Named turns come first, each shown by rows before and after it. Which turns, in which order, take the first row of each pair that follows to the second? Write the first one first, as in the answered first pair.
W (before |-> after):
-7,-5,-1,-7,4,-3,11,-5,-12,9,4,5,6,19,-6,-11,1,-5,6,-2,4,2,10 |-> -4,12,1,-7,-16,6,14,5,-1,-1,-2,6,17,-6,-1,-1,-4,-4,-8,4,-5,-1,-1
7,-6,8,-8,-6,-5,-7,7,-1,5,-6,7,5,-1,2,-4,-6,-6,9,-11,-5,8,-8 |-> 6,-6,8,-8,-4,-6,-8,6,-2,4,-5,10,5,1,2,-3,-5,-7,10,-8,-4,6,-7
10,-5,1,0,-5,-4,-16,18,2,-4,-10,2,-15,-13,0,12,-9,8,-8,1,1,12,-13 |-> 4,-14,1,1,12,-17,-20,10,-7,-5,-2,9,-19,9,-6,8,2,2,7,-2,8,6,0
M (before |-> after):
-2,9,-1,-1,-7,19,2,-23,15,1,-6,-6,11,-14,3,-14,12,6,-20,8,3,14,-9 |-> 3,13,6,-8,-17,12,2,-15,21,-6,-8,8,17,-17,1,-9,7,1,-12,8,-3,11,-14
1,11,0,6,3,-8,-9,0,-13,3,-25,-4,2,-7,-1,3,11,7,8,-3,-11,0,3 |-> 1,10,1,6,2,-10,-9,0,-13,3,-26,-4,1,-7,-2,5,11,6,9,-2,-11,0,4
-15,22,-5,12,-8,6,18,-6,-5,-13,7,-3,28,-22,-1,-3,9,10,-18,9,-8,-9,5 |-> 5,11,11,-6,-25,-15,8,6,2,-11,3,19,26,-19,-6,-3,-12,0,10,2,-19,6,-11
-9,5,5,1,12,-3,-10,10,2,-16,1,9,-16,5,-7,16,16,-5,0,4,12,-12,5 |-> -3,-3,10,-5,8,-12,-16,13,4,-12,1,14,-20,9,-9,14,8,-7,11,0,9,-4,0
E (before |-> after):
-4,1,2,-9,-12,9,8,-12,5,-2,5,-1,15,-6,1,-9,-3,-4,6,-3,-3,0,5 |-> -10,2,-2,2,6,9,5,-11,-2,-7,7,-5,6,0,0,-1,11,-2,-2,-2,6,-12,13
-2,-2,-1,5,4,2,2,-7,-1,3,2,-6,-3,1,3,-1,5,6,5,4,3,0,7 |-> 3,-1,2,5,2,-1,-4,2,1,-1,-2,-2,-9,-4,2,9,3,6,1,5,3,0,1
5,9,4,-6,-12,5,-1,10,6,-2,-5,-1,-2,-16,6,3,-5,3,-7,2,-5,5,-12 |-> -7,7,-4,-6,-11,12,8,-7,1,5,1,-7,9,-9,10,-17,-3,2,-3,1,-4,7,-1
Q (before |-> after):
-13,12,0,2,8,-5,1,5,10,-18,5,0,25,3,-11,-12,-1,-16,14,6,0,-1,11 |-> -12,12,-2,-1,0,3,3,-1,13,-9,3,-7,28,-6,-6,-20,-9,-13,9,5,-4,9,6
-5,8,-7,10,9,7,4,-1,-3,-11,3,1,-2,1,3,9,19,0,-12,5,5,-12,4 |-> -8,9,-11,9,3,13,10,-8,-1,-3,1,-6,4,-3,7,0,14,3,-14,4,2,-7,2
2,-7,3,-2,9,-7,-7,3,-8,-4,-2,-1,-15,2,-2,8,4,5,-2,-2,6,6,0 |-> -5,-6,1,0,12,-5,-3,-2,-10,-6,1,0,-10,6,-3,5,10,3,0,-1,8,-1,6
D (before |-> after):
-9,10,-7,13,15,5,-16,-4,-1,-2,-5,-15,-8,-2,1,18,7,1,-8,-1,14,-1,-3 |-> -9,12,-8,13,12,7,-15,-3,-1,-2,-6,-15,-6,-8,3,18,2,2,-11,-1,11,0,-5
9,3,4,1,-7,-14,9,-1,3,-2,0,2,18,1,2,-16,6,4,-2,7,3,9,-14 |-> 6,2,4,0,-1,-17,9,-2,1,-5,1,5,17,6,0,-18,9,1,3,7,5,5,-9
-11,22,-8,-6,-2,-1,11,-9,-8,-10,8,15,23,-15,10,15,14,1,6,13,-15,-19,-2 |-> -8,7,-7,-3,18,-15,1,-11,-18,-8,11,19,7,6,3,17,21,-2,19,8,-6,-18,6
6,13,1,-3,1,6,-8,6,1,-1,-1,10,4,-22,3,22,7,-8,-17,8,-18,4,-13 |-> -2,16,0,-2,3,3,-3,3,0,-9,4,16,12,-14,1,18,15,-12,-12,11,-16,-7,-3
Now pairs of rows:
Each pair is two turns apart.
-15,0,-11,9,17,20,8,-10,-6,8,5,-27,1,4,6,0,20,10,-16,3,5,-3,7 |-> -12,-5,-11,8,19,19,6,-10,-7,13,3,-29,-5,4,4,1,17,12,-16,2,6,2,4  D then D
1,17,13,7,-12,24,1,1,11,6,2,-20,-12,-17,6,20,-4,12,-26,9,-7,-6,-12 |-> 16,6,25,-2,-13,4,-13,14,13,3,1,-2,-24,-11,-3,30,-11,6,-8,5,-7,0,-20  Q then M
-3,-1,-4,7,16,10,2,0,-4,-7,-2,-8,-10,8,-9,10,19,23,-20,4,6,-8,3 |-> 10,2,2,0,-1,9,-2,13,8,-7,-9,-3,-9,-7,-6,17,3,24,-20,4,-4,2,-13  Q then E
11,6,5,3,-14,0,3,9,-6,5,-7,-3,-7,-10,-4,3,1,1,-7,11,0,1,-13 |-> 10,-4,3,2,-6,-3,1,3,-11,13,-7,-6,-13,-3,-3,-2,-2,3,-2,6,2,8,-12  W then D
-7,0,-10,3,-13,12,3,3,8,-2,-6,-11,-2,0,5,-2,-1,2,-14,2,0,-2,0 |-> -1,-6,-3,5,-2,-3,-7,12,5,-10,-3,1,-14,10,-4,8,4,-2,-6,1,5,-7,3  W then E
12,-5,2,6,-20,24,-8,-3,11,-1,-3,7,-10,-5,15,-1,-12,8,3,9,1,-10,-8 |-> 2,-6,-5,15,-5,27,-4,-12,2,1,2,0,-11,5,14,-3,0,11,-1,11,9,-19,4  E then E
17,-6,-6,-12,-13,1,-6,-17,12,15,-7,-2,-3,-15,-1,-12,-26,-4,10,-6,-9,20,-6 |-> -8,8,-9,-1,10,-3,4,-23,0,-12,9,11,12,9,-9,-10,12,-14,14,5,4,-19,25  M then W
13,-9,8,-8,-21,-11,-19,-5,2,15,-6,2,-1,-5,2,-2,-34,9,20,-19,-19,13,-19 |-> -1,-7,-4,-3,-17,6,-7,-23,-2,24,-3,-17,6,-5,10,-18,-30,14,11,-17,-16,13,-11  D then M
-25,8,-8,6,6,20,10,-15,-2,-5,11,3,14,5,7,-9,17,-5,-1,9,12,-17,10 |-> -25,-2,-9,2,6,16,9,-22,-4,3,12,4,12,13,6,-19,10,-8,10,5,10,-6,11  Q then W
-4,11,-1,6,2,-2,4,6,0,-9,0,4,-3,-6,-2,14,11,-1,-15,3,6,-9,4 |-> -6,5,-1,5,9,-8,4,1,-4,-5,2,5,-7,4,-6,11,14,-3,-9,1,8,-8,9  W then W
4,1,10,-4,-3,-7,-3,8,2,-17,3,19,-7,-3,-10,17,3,-2,0,2,5,-12,2 |-> -6,1,5,0,4,-5,3,0,-2,-16,9,16,-1,6,-9,9,12,-4,0,3,9,-18,11  D then Q
7,8,10,8,4,12,-2,9,11,-6,-25,-17,5,-5,-9,8,5,10,-18,0,-4,0,-13 |-> 7,-7,8,11,23,2,-7,3,1,1,-21,-17,-8,13,-13,5,11,8,-8,-5,5,1,-5  Q then W
7,-3,13,-12,8,-19,-13,17,4,0,-4,1,-11,5,-3,8,-4,-7,-5,-4,3,-11,-8 |-> -4,-7,3,-5,23,-13,-7,2,-5,6,1,-10,-10,15,-1,-1,7,-4,-7,-2,10,-14,4  M then Q
3,30,0,7,-20,-6,-15,23,5,-13,-15,7,4,0,2,13,7,-9,-1,-7,-10,-19,5 |-> -15,27,-12,8,-14,4,2,-4,-4,-3,-6,-4,19,15,5,-15,11,-9,5,-8,-9,-17,21  E then E
-21,19,-9,15,-3,1,11,-7,-2,-18,10,-3,1,-3,14,-4,13,1,-13,11,5,-19,10 |-> -7,4,-12,12,-6,7,2,-8,1,7,-1,-22,-20,-14,20,-4,-7,12,-21,4,4,10,-8  W then Q
